[[  0 -33  -6  -1  -3  -2   0   5  -7  -1  -3   0 -23   3   2  -1]
 [  2  36  -9  -4  -8   5   1   5  -7  -1 -10   1  16   3   2   2]
 [ -7   1  15   0  10  -7 -14 -14  14  -7  15  -7   3  -2  -4  -5]
 [ -3 -10  21   0  11  -4 -17 -18  10  -1  19  -5  -2   3  -9  -6]
 [  5  13  -9  -7  -8   3   5   4  -9   0  -5   6  12   3   4   7]
 [ -5   7  12   0   5   0  -9 -13   6   2  18  -5  11  -1  -6  -9]
 [  3 -20 -15  -2  -7   2   6   7  -9  -2 -17   1 -12   0   1   5]
 [  5  -6 -16   3 -11  12  17  14 -14   2  -9   5   0   0   7   8]
 [ -4  -6   7   2  12   4  -7 -13   9   3   5  -1 -10   1  -6  -8]
 [ -8  -8  15   3  12  -7  -6 -15  14   0  10  -5   2  -3  -3  -6]]
Rows and columns are numbered from 0.
Find the entry at row 0, column 1.
A: -33
The entry at row 0, column 0 -> 0
The entry in row 1 and column 1: 36
Find the entry at row 1, column 0.
A: 2
The entry directly below the largest entry is 1
Find the entry in the top-right corner.
A: -1
The entry in the bottom-left corner is -8
Find the bottom entry of the column that holds the smallest entry.
A: -8
Find the entry at row 2, column 0.
A: -7
The entry just right of the largest entry is -9
Find the bottom-right entry.
A: -6

[[ -5 -10  -1  -5  -6   1   3  14 -18   3   5   3  -9  -5  10 -14]
 [ 11  13  10   1  14   4  -8   3   2   7 -17   6  -5  -1  -6  -1]
 [ 21  30  13   1  29  -2 -31   8  14   7 -34   7  -6  -3 -15  -1]
 [  1 -11   5  -3  -4   7  12  -2  -4  -1   6   0  -6  -5  -1  -1]
 [ -5  -9  -5  10 -24 -10  11  26 -17  13   5   7   5  -3   1   6]
 [  4  -8  -4  -3   1   4  -2  14   2  -7  -2  -6   3   6 -17   7]
 [-17   3 -14   9  16 -41  15 -10 -26  -9   3   0 -34 -11  15  19]
 [ -3  -7   0  -2   0  -1   4   4 -10 -10  -4   2  -6  -3   3  -8]]
Give the second entry on the main diagonal.
A: 13
Give the last entry, reading row by row.
A: -8
The top-right entry is -14
The entry directly below -15: -1
Give the entry just left of the largest entry.
A: 21
Give the second entry from the end, reading row by row.
A: 3
Give the second entry on the diagonal from the top-right corner.
A: -6
Give the largest entry in the first row.
A: 14
The fourth-last entry, reading row by row: -6
The 4th entry, reading row by row -> -5
Give the last entry in the row that holds the largest entry.
A: -1
Give the last entry in the row that holds the smallest entry.
A: 19
The third entry on the diagonal from the top-right corner is -3
The entry just right of the smallest entry -> 15
The 2nd entry in reading order -> -10
The bottom entry of the column that holds the largest entry -> -7
Give the 1st entry in reading order.
A: -5
Give the third entry, reading row by row.
A: -1
The smallest entry in the first row is -18
The entry directly above the smallest entry -> 4
Give the smallest entry in the first column.
A: -17
Give the bottom-left entry.
A: -3
The minimum -> -41
Give the entry just left of 12.
A: 7
Give the entry directly above -24.
A: -4

grid =
[[  9 -36  12 -44  25 -33]
 [-10 -19  43   2   4  18]
 [ 34 -29  22  31   1  19]
 [-43  10 -28  -7   1 -40]
 [-40  -1 -40  -2 -12 -13]]
Rows and columns are numbered from 0.
The entry directly above -1: 10
Find the entry directly above 10.
-29
The top-left entry -> 9
The entry in the bottom-right corner is -13
The entry just right of 31: 1
Find the bottom-left entry.
-40
Find the entry just right of the largest entry.
2
Find the entry directly above 22.
43
Find the top entry of the column that holds the largest entry.
12
Find the entry directly below 25.
4
The entry just left of -19: -10
Find the entry at row 2, column 0.
34
The entry just left of 10 -> -43
The entry in row 0 and column 1 -> -36
